[114 100 136 146 125 104] => 100

[[107 113 129 121 114]
 [105 139 128 112 126]] => 113

[111 145 114 117 144 105] => 145

[[146 147 124 104 131 119]
 [103 123 131 144 114 113]] => 147

[[122 142 144 129 113 125 142]
 [113 146 129 113 113 141 138]
 [138 128 150 136 112 132 127]] => 142

[148 133 155 141 137 150 139] => 133

[138 123 128  99 139 119] => 123

[[ 99 144 133 108 146 120 124]
 [133 126 130 122 151  99 144]] => 144

[123 103 119 116 132 147] => 103
---
Input:
[[132 141 142 121 125 139]
 [105 136 110 131 138 115]
 [120 140 111 135 129 129]]
Output: 139

Input:
[[111 115 129 100]
 [103 132 119 146]
 [126 136 138 126]]
Output: 100

Input:
[[127 138 113 110]
 [132 147 106 124]
 [132 139 140 146]]
Output: 110

Input:
[[146 127 122 131 140 142 142]
 [142 132 129 129 145 123 124]
 [147 124 132 121 128 134 150]]
Output: 142

Input:
[[128 156 128 140 129 123 127]
 [131 134 130 135 117 147 128]
 [133 112 126 143 128 136 141]]
Output: 127

Input:
[[154 158 128 122 118 136 107]
 [111 136  99 123 136 122 110]
 [116 119 146 149 120 154 144]]
Output: 107
---
[[120 116 138 123 128 121 142]
 [137 121 130 117 136 113 142]
 [126 115 116 107 139 111 149]] ==> 136

[[104 142 112 102 120 120]
 [113 116 110 114 113 121]] ==> 102

[[151 114 149 134]
 [133 106 151 154]
 [135 118 127 126]] ==> 106

[[112 137 137 126 122 138]
 [120 131 143 102 124 122]
 [122 116 134 111 126 117]] ==> 102

[[128 153 130 122 120 138]
 [125 141 120 144 132 131]
 [128 128 128 127 128 128]] ==> 144

[[131 128 136 136 122 137]
 [117 107 137 120 126 144]
 [131 138 123 128 130 116]] ==> 120

[[126 131 153 144 122 130 133]
 [112 122 145 147 131 135 127]] ==> 122

[[103 133 128 127 103]
 [102 156 144 103 137]
 [126 144 105 132 144]] ==> 144
---
[112 114 129 124 131 102] gives 124

[149 131 128 151 117 122 125] gives 131

[[121 102 108 102 152]
 [133 110 126 105 148]] gives 133

[138 113 136 123 106 122 128] gives 128

[[117 106 129 124 134 132 106]
 [124 124 131 131 117 150 114]] gives 132

[[127 104 119 139 110]
 [133 143 129 116 135]
 [113 137 123 126 136]] gives 137

[150 112 127 119 109 138] gives 127
---
134,114,149,120,135,112
136,110,136,128,128,144
Out: 135

140,147,148,141
139,123,125,138
128,158,125,130
Out: 125

139,134,127,145,134
139,133,127,151,132
139,134,127,148,134
Out: 151

158,103,102,113
133,138,153,121
Out: 102

110,114,125,123,117,107
143,137,139,132,115,136
Out: 117

143,122,130,127,114,122,133
132,132,126,126,124,132,128
106,143,130,141,152,140,115
Out: 132
---
[133 115 113 104 152] out 152, 104

[102 129 128 131 133 128] out 133, 102

[103 130 135 115 120 131 117] out 135, 103

[107 130 101 128 116 141] out 141, 101

[[129 136 109 109 149 133 130]
 [148 108 133 110 123 115 131]
 [135 151 144 137 102 155 141]] out 155, 102

[139 127 134 136 156 136 104] out 156, 104

[100 112 141 132 126 139] out 141, 100
---
114	156	110	127
156	127	111	124
108	142	124	125
>> 156

127	105	108	132	116	148	120
147	116	118	122	109	108	111
>> 105

129	128	106	103	134	115	140 >> 128

130	120	134	109	154	115 >> 120

138	105	134	146	120	116 >> 105

102	123	109	99	120 >> 123

141	126	141	99
109	158	130	121
>> 126

118	114	124	151	121	127	133 >> 114
---
array([[126, 126, 146, 115, 130, 113, 132],
       [135, 113, 147, 126, 142, 103, 136]]) Answer: 146

array([117, 129, 100, 125, 124, 138]) Answer: 129

array([105, 150, 142, 141]) Answer: 142

array([103, 154, 111, 110]) Answer: 111

array([138, 135, 151, 145, 136]) Answer: 145

array([117, 158, 103, 100, 138, 127, 114]) Answer: 138

array([[125, 104, 137, 120],
       [125, 131, 117, 118],
       [119, 114, 136, 110]]) Answer: 136

array([124, 118, 120, 106, 128, 137,  99]) Answer: 128
---
122,129,127,115
140,118,98,142
119,143,109,152
=> 143

118,144,151,135,125,115
125,139,150,133,125,116
116,145,149,136,124,115
=> 136

133,156,145,148
117,132,124,119
126,132,130,102
=> 132

128,126,122,112,140,139,126
127,131,137,153,109,111,130
127,131,135,149,112,114,130
=> 112

100,131,128,123,129
127,121,134,135,134
127,124,134,123,123
=> 134

127,135,136,132
113,114,132,123
107,108,136,123
=> 108
---
[119 100 133 134]
133

[[134 126 122 146 127 121]
 [ 99 130 131 120 145 133]
 [110 124 127 135 137 123]]
137

[143 144 103  98 138 122 145]
122

[139 158 116 131]
116

[142 115 103 141 117]
141

[[130 108 133 127 128]
 [127 101 136 128 131]
 [126 127 128 123 121]]
123
---
[[114 149 105 138 139 149]
 [138 126 142 121 118 123]] → 138

[[143 117 116 136 151 125 124]
 [135 130 139 124 146 131 149]
 [121 112 121 121 125 115 120]] → 136

[[109 130 126 138 125]
 [141 109 128 104 126]
 [115 127 122 118 131]] → 138

[[149 127 125 134 116 117 102]
 [132 130 114 141 121 115 107]
 [111 116 105 138 125 114 107]] → 134

[[100 138 126 130]
 [129 134 131 135]
 [131 110 137 121]] → 130

[111 113 111  98] → 98

[[101 111 154 138 138 117 120]
 [108 144 146 107 117 115 113]] → 138
---
[108 151 105 155 123] gives 123
[137 114 119 133 126 153] gives 153
[130 119 122 140 149 102 123] gives 123
[135 116 125 151] gives 151
[131 102 145 141 116] gives 116
[141 125 132 119 132 153 124] gives 124
[111 143 126 155 140 135 123] gives 123
[118 145 151 114] gives 114
[107 131 139 108] gives 108
[106 117 154 140 113 104 122] gives 122
---
105  151  102  132  126  155
119  147  123  153  107  135
135  122  102   99  152  149
>> 135

145  135  126  106  124  118
134  110  134  138  125  145
132  118  139  137  119  155
>> 132

 99  136  115  132  124  142
120  108  103  103  147  122
122  130  126  119  152  154
>> 122

111  129  126  122  125  137  117
142  127  127  126  132  121  127
116  154  124  122  128  100  152
>> 116

147  120  141  108  130
126  117  110  107  114
119  118  104  116  114
>> 119

118  114  136  121  121  142
117  129  127  117  115  143
103  123  147  124  127  126
>> 103

109  111  135  133  115
122  147  109  139  133
114  151  109  137  117
>> 114

149  148   98  126
139  145  128  132
129  143  116  133
>> 129
---
[119 131 103  99 142 134] -> 131

[125 123 124 158 127 125 150] -> 124

[120 107 127 129 127] -> 120

[[134 117 138 136 113 136 130]
 [118 135 144 119 147 118 126]
 [138 144 122 132 119 107 133]] -> 122

[110 153 104 108 124 138 115] -> 104

[[152 140 124 126 110]
 [139 112 133 129 128]] -> 139

[134 131 130 119 113 156] -> 131

[[111 133 142 138]
 [ 99 129 144 151]] -> 138
---
119  144  151  141  136  144
100  113  136  129  126  104
| 113

138  128  152  124  127  106 | 128

114  118  140  135  123  133
133  157  141  136  119  118
| 157

134  113  126  133  143  150 | 113

134  128  147  111  114  131
116  135  110  120  110  102
135  120  128  125  147  143
| 120

113  130  122  101  129  131 | 130

131  129  126  129  113  119
143  137  112  115  100  148
133  132  128  129  108  128
| 132

128  129  128  128  128  128
135  139  127  103  126  121
121  118  130  155  128  138
| 118
---
[[155 123 118 140 119]
 [128 126 126 124 126]] yields 128

[[131 141 105 145 115]
 [122 137 103 149 118]
 [142 124 152 107 134]] yields 142

[117 111 105 140 131] yields 117

[[144 117 111 139 105]
 [128 131 126 127 128]
 [127 132 129 127 129]] yields 127

[126 119 127  98 124] yields 126

[129 118 115 134 104] yields 129

[[149 147 105 105 111]
 [120 110 130 126 144]] yields 120
---
[108 119 126 121 140 155] => 155
[128 131 122 116 140 103 111] => 111
[125 144 107 137 133 134] => 134
[145 131 127 120 126 106 130] => 130
[136 119  99 142 136 117] => 117
[121 133 107 115  99 144 130] => 130
[108 150 151 131 145] => 145
[146 121 126 150] => 150
---
[125 133 133 153 105 130 121] -> 153, 153

[[139 123 142 103 139]
 [100 119 132 107 126]
 [125 128 128 157 131]] -> 132, 157

[151 104 152 123 109 127 129] -> 123, 152

[138 124 110 153 120 132 104] -> 153, 153

[145 151 141 129 110] -> 141, 151

[143 112 109 126 152 135 120] -> 126, 152

[[133 143 133 139 148 126 121]
 [117 131 131 139 142 132 133]
 [124 102 124 123 117 129 124]] -> 139, 148

[[115 132 108 125 122]
 [121 133 109 131 115]
 [132 132 153 121 138]] -> 109, 153

[105 113 146 131 141] -> 146, 146
